(in the rows, 128 means zero)
The rows of D fall into several groups, and each row is roughly a mix of its group's hidden directions.
D (109 x 10):
[[161 113 119 148 132 136 141 175 145 102]
 [147 168 119 132 169 141 152 152 128 114]
 [158 142 128 125 184 113 147 124 147 129]
 [105 147 137  89 118 129 178 140 135 131]
 [114 149 149 113 168 118 158 136 125 164]
 [126 150 121 137 137  84 149 128  98 164]
 [ 94 115 106 137  95 135  93  96 131 128]
 [124 120 130 101  95  98 162 135 157 106]
 [ 97 113 135 134 123 136 143  82 123 167]
 [141 119 113 140  99  95  97 164 131 106]
 [149 166 132 148 175 119 124 109 117 118]
 [113 130 128  97 107  84 168 135 135 125]
 [117 148 114 144  70 137 106 120 145 126]
 [ 80 144 137 139  84 107 130 122 127 135]
 [120 120 145 166 104 138 100 144 163 107]
 [151 126 153 136 136  80 140 104 155 140]
 [152 144 100  99 117 106 130  96 112 158]
 [100 135 137 154 160 118  93  93 124 132]
 [117 109 152 132 129 141 125 182 101 145]
 [137 148 124 126 167 108 100  87 112 119]
 [126 157 139 132 108 116 182 114 143 147]
 [117 104 117 131  68 138 127 148 113 123]
 [102 140 109  96 124 158 152 112  93 136]
 [125  99 137 123 134 161 135 174  97 126]
 [141 117 147 158 122 101 104 125 175 117]
 [123  84 130 115 127 127 102 101  91 110]
 [111 119 108 150  94 119 121  76 133 128]
 [139 162 141 126 135 173 153 145 130 156]
 [126 117 100  96 115 139 181 117 122 127]
 [ 86 148 123 113 102 127 171 128 120 146]
 [128 125 150 132 168 109 111 164  93 134]
 [103 108 118 110 146 147 155  99 109  93]
 [113 102 111 130  72 144 126 125 121 104]
 [141 153 136 134 102 118 156 122 114 179]
 [137 124 108 139  75 127 118 131  97 156]
 [149 121 134 136 133 116 165 153 177 133]
 [158 130 131 124 153 147  92 153  95 147]
 [134 139 144 128 191 100 128 131 128 137]
 [131 128 137 105 144 150 157 152  95 165]
 [140 147 128 144  99  98 174 124 153 132]
 [129 120 151 134 104 127  73 127 125 160]
 [ 92 150 151 139 142 122  94  90 129 128]
 [137 123 155 104 118  92 135 110 119 172]
 [121 151 140  95 157 121 153 152 109 159]
 [123 133 118 144 132 113  85 136 140  78]
 [165 140 118 120 169 144 135 162 109 137]
 [112 125 128  94 124 117 175 108 135 160]
 [123 132 111 104 103 166 119  97 104 154]
 [119 104 131 128 102 117  96 109 154  86]
 [125 153 131 108 171 126 168 113 143 147]
 [125 118 112 116 127 145 136 161  82  94]
 [158 134 155 120 161 109 125 170 112 130]
 [124  91 126 136 126 118  93 104 146  88]
 [108 109 128 145 104 110 100  93 156 106]
 [131 137 108 130  97 142 159  89 161 128]
 [145 138 128 152  87 135  91 144 158 140]
 [110 121 160 136 177  96 139 120 136 118]
 [128 140 153  80 144 126 159 153 136 145]
 [120 119 119 124 179 113  95 140  97 127]
 [144 143 122 135 166  80 143 155 132 127]
 [120 100 125 116 101 145 118 123 158  81]
 [127 155 106 136 151  92 154 160 108 137]
 [126 131 114 113  99 159 158  90 151 140]
 [ 96 128 115 145 132 128  90 104  94 153]
 [133 151 126 154 141 106 102 111 171 104]
 [101 125 120 117  89 157 150 119 147  96]
 [148 172 128 142 155 121 108 120 166 135]
 [121 135 131 114  93 146 167 132 164 104]
 [103 122 125 134 118 140 145  79 124 169]
 [123 149 127 162 150 108 118  96 160 104]
 [137 125 147 137 110 127 150 102 180 105]
 [119 141 109 163 121 104  95  94 146 112]
 [107 108 111 128  89 149 158 150 116 103]
 [146 145 143 107 124  99 155 146 118 172]
 [117 136 109 103  94 123 173 134 118 155]
 [113 111 129 133 102 103 141  93 159  95]
 [122 134 102 113 136 137 187 140 114 110]
 [155 156 135 134 150 128  93 155 111 158]
 [175 114 144 142 141 141  98 140 159 122]
 [103 140 104 122 107 165 129  92 126 100]
 [114 122  92 119  90 152 126 128  93 147]
 [129 142 159 113 142 120 169 115 170 122]
 [121 157 106 127  92 151 104 138  92 137]
 [110 109 124 111 125  86 140 123 151  86]
 [139 145 133 114 155 151 175 142 112 155]
 [131 120 139 122  83 138 151 112 170 108]
 [100 129 123 135  84 117 167 135 156 122]
 [132  99 121 135  83 145 108 114 150  98]
 [130 116 114 110  92 151 152 119 155  92]
 [ 97 124 106 112 165 133 118 154 111  94]
 [133 116 127 137 109 111 156 140 176  94]
 [ 87 144 119 121 134 114 144  86 109 104]
 [153 155 133 124 149 126 113 160 109 170]
 [116 126 161 134 153 103 136 105 173 138]
 [110 100 118 139  86 109  90 111 129 117]
 [142 151 142 122 170 126  94 162 115 131]
 [ 94 111 121 133  93 157 117 123 106  96]
 [ 78 106 138 144 143 122  93 116 113 138]
 [123 119 134 110 125 149 165 123 104 177]
 [ 98 100 110 138 125 130  96 101 119  92]
 [ 90  94 119 130  88 135 142 107 146 128]
 [135 106 135 123 120 110  90 140  78 116]
 [102  91 132 111 117 135 119 170 118 101]
 [128 137 107 106 131 160 114 155  83 114]
 [137 174 126 141 162 132 103 107 145 148]
 [127 117 149 132 131 107 114 115 105 186]
 [ 87  94 129 148 106 113 119  94 134 126]
 [110 140 117  89 108 129 155 162 103 143]
 [ 99 109 125 133  94 115 123  78 122 120]]
Here is one row from each group, named. Which group is each of the other rows in?
[116  97 127 143 109  95 123 150  90 152]	B
[ 99 104 122 135 109 114 119  84 137  95]	A
[121 114 149 115 175 115 156 102 151 129]	K

[121 127 116 121 144 150 161 151  80 111]	B
[132 129 104 140 111 157 107 151  91  95]	K
[ 90 131 117 139 105 171 130  97 115 117]	A
[130 145 112 153 122 161 113 131  88 161]	A
[101 128 123 168 143  96  91 119 113 133]	B
[136 119 127 154 162 151  80 116 112 131]	A
[159 145 142 154 145  91 157 116 151 133]	B
[137  98 102 122  87 104 103 148 116 116]	A
[142 120 119 156 145 142 121 137 144  71]	K
